Each row has a name. Each question is about the rows just above it.

k424: [102 124 156  91 123 157  71 172 141 109 129 118 145 101 117 175  65  97
 204 130 148 126 121 143  84 135]
k454: [137 111 114 134 128 110 126 131 133 117 116 124 149 119 130 114  60 152
 195 146 121  88 102 116 177 111]
k637: [157 142 118 141 146 128 120 186  75  84 122 118 166  70  94  85 145 165
  73 112 160 140  99 132  84 128]
k454 in full:
[137 111 114 134 128 110 126 131 133 117 116 124 149 119 130 114  60 152
 195 146 121  88 102 116 177 111]
k424 in full:
[102 124 156  91 123 157  71 172 141 109 129 118 145 101 117 175  65  97
 204 130 148 126 121 143  84 135]

k366: [142 162  98 125 140 114 137 143 137 133  99 110 156 130 200  86 121 172
 138  90  94 155 117  85 150 148  85 166 149  97 116  97 176 101 129  93
 175 183 140 104 172 106 134 155  89 129 105 162  74 141 108 156]
k661: [138  88 145 129  84 109 131 141 143 128 135 170 119 114 157 119 159  88
 117 108 167 105 200 120 127  90 128 147 149 138 125  82 154 121 128  87
 113 106 163 161 121 149 122 113 128 132 153  91 142 135 184 172]
k270: [133 161 103 126 144 117 139 139 131 137  99 108 149 133 172 152 122 163
 135  96  93 147 109 101 146 145  98 155 142  98 119 109 157 112 131 106
 168 168 134 105 161 111 137 154  91 129 109 157  88 139 107 140]
k272: [123 122 103 142  95 123  85  90 149 118 187 126 113 164  92 127  93 142
 116 168 185 101  93 120 150 152 149  95 150 180 113 149  97 133 141 121
 122  98  87  93 119  89 111 121 177  90  98 151 129 139 126 108]
k637: [140  91 129  99 155 151 133 143 153  82 128 139 132  82 120 138 140 145
 161 181  75 193 125 147  87 145 115 131 105 100 151 173 135 132  89 187
 114 136 144 154 124 115 103 115 144 157 143 135 160  88 130 142]
k728: [131 101 134 103 157 152 135 138 148  96 123 129 130  95 109 137 137 144
 154 178  75 179 110 150  91 144 121 127  99 100 149 173 124 136  97 187
 116 130 137 144 123 118 108 118 139 153 144 133 159  92 124 128]
Count the entries of [142 162  98 125 140 114 137 143 137 133  99 110 156 130 200  86 121 172
 138  90  94 155 117  85 150 148  85 166 149  97 116  97 176 101 129  93
 175 183]:
38
k637 without one entry, shuffled: [147 144 105 103 100 154  99 132 135 153 140  82 128 114 115 139 131 142
 173  91 132 161 143  88 130 129 143 136 124 135 160 145 140 120  75  87
 151 115 138 145 125 115 133 144 181 157 151  82 187  89 193]. Gone:
[155]
k366 without one entry, shuffled: [143 129 130 117 149 172 156 162 142  90 105 172 200 121 176 140 110 101
 106 134 155 140 129  98  97 150 155  97 125 137 156  94 141 114  89 137
  74 162  85  85  86 108 183 166 175  99 138 104 148 133 116]. Gone:
[93]
k728 in full:
[131 101 134 103 157 152 135 138 148  96 123 129 130  95 109 137 137 144
 154 178  75 179 110 150  91 144 121 127  99 100 149 173 124 136  97 187
 116 130 137 144 123 118 108 118 139 153 144 133 159  92 124 128]
How many entries does [131 101 134 103 157 152 135 138 148  96 123 129 130  95 109 137 137 144
 154 178  75 179 110 150  91 144 121 127  99 100 149 173 124 136  97 187
 116 130 137 144 123 118 108 118 139 153 144 133 159  92 124 128] have?
52
Count the entries of [123 122 103 142  95 123  85  90 149 118 187 126 113 164  92 127  93 142
 116 168 185 101  93]:
23

k454: [129 118 103 160 151]
k270: [135 114  97 168 156]
k728: [124 127 124 133 132]
k836: [153 127 139 116 115]
k508: [126 127 126 131 130]
k424: [219 116 146 110  99]
k272: [126 119 106 156 149]
k637: [129 117 103 160 151]
k661: [158 101  79 191 170]
k152: [156 102  80 190 169]
k366: [125 128 126 131 131]
k661 without one entry, shuffled: [170  79 101 191]. Gone:
[158]
Count the entries of [135 114  97 168 156]:
5

k152: [134 177 149 151]
k661: [131 130 215 118]
k454: [ 57 130 102 118]
k915: [203 143 122 116]
k454 in full:
[ 57 130 102 118]
Shuffled k661 with one entry gone: [118 131 215], missing
[130]
k915 in full:
[203 143 122 116]

k366: [123 112 131 133 122 137 203 197  74 145]
k152: [123 112 131 133 138 137 203 197  74 145]
k836: [123 112 131 133 138 137 203 197  79 139]
How many entries does [123 112 131 133 122] have?
5
k152 in full:
[123 112 131 133 138 137 203 197  74 145]
Which entry of k366 is missing from [133 137 197 203 123 122  74 145 131]?
[112]
k836 in full:
[123 112 131 133 138 137 203 197  79 139]

k728: [ 87 183  46  63 144 101 126 144 111 123 109 151 122 144]
k836: [125 119 144 119 142 117 107 122 135 126 132 135 129 111]
k366: [118 156 120 107 139 107 134 101 143 117 154 136 125 165]
k270: [131  53  91 141  84  50 101  92 120 127 124 175 143 110]
k424: [ 72 116 151 168  61 201  57 157 133  96 186 177 134 196]
k915: [144 119 118 124 163  96 108 144 128 141 126 107  88 118]
k454: [115 108 123 137 137 102  87 104 115 139 123 149 115 118]
k661: [149 138 142 129 132 126 128 159 127 137 124 126 108 133]
k272: [131 146  93 126 123  85 114 127 128 128 125 131 133 133]
k508: [121 111 103  94  90  67 104 102 111 153 136 127 108 102]
k508 in full:
[121 111 103  94  90  67 104 102 111 153 136 127 108 102]
k836 in full:
[125 119 144 119 142 117 107 122 135 126 132 135 129 111]
k661 in full:
[149 138 142 129 132 126 128 159 127 137 124 126 108 133]
Which entry of k272 is missing from [128 128  85 114 127 146  93 126 123 131 133 133 131]?
[125]
k424 without one entry, shuffled: [134 133 186 177 196  96 157  61 116 201 151 168  72]. Gone:
[57]
Which entry of k915 is missing from [ 88 141  96 118 128 107 144 108 118 124 144 126 119]?
[163]

k424: [ 59 144 207  70]
k728: [ 68 136 194  85]
k454: [ 65 157 230 104]
k272: [160 111  61 127]
k661: [ 94 143 181 103]
k915: [136 120 111 121]
Shuffled k661 with one entry gone: [143 103  94], missing
[181]
Count the entries of [ 68 136 194]:
3
k661 in full:
[ 94 143 181 103]
k424 in full:
[ 59 144 207  70]
Number of entries in [ 94 143 181]:
3
Shuffled k272 with one entry gone: [127 160 111], missing
[61]
Number of entries in [ 68 136]:
2

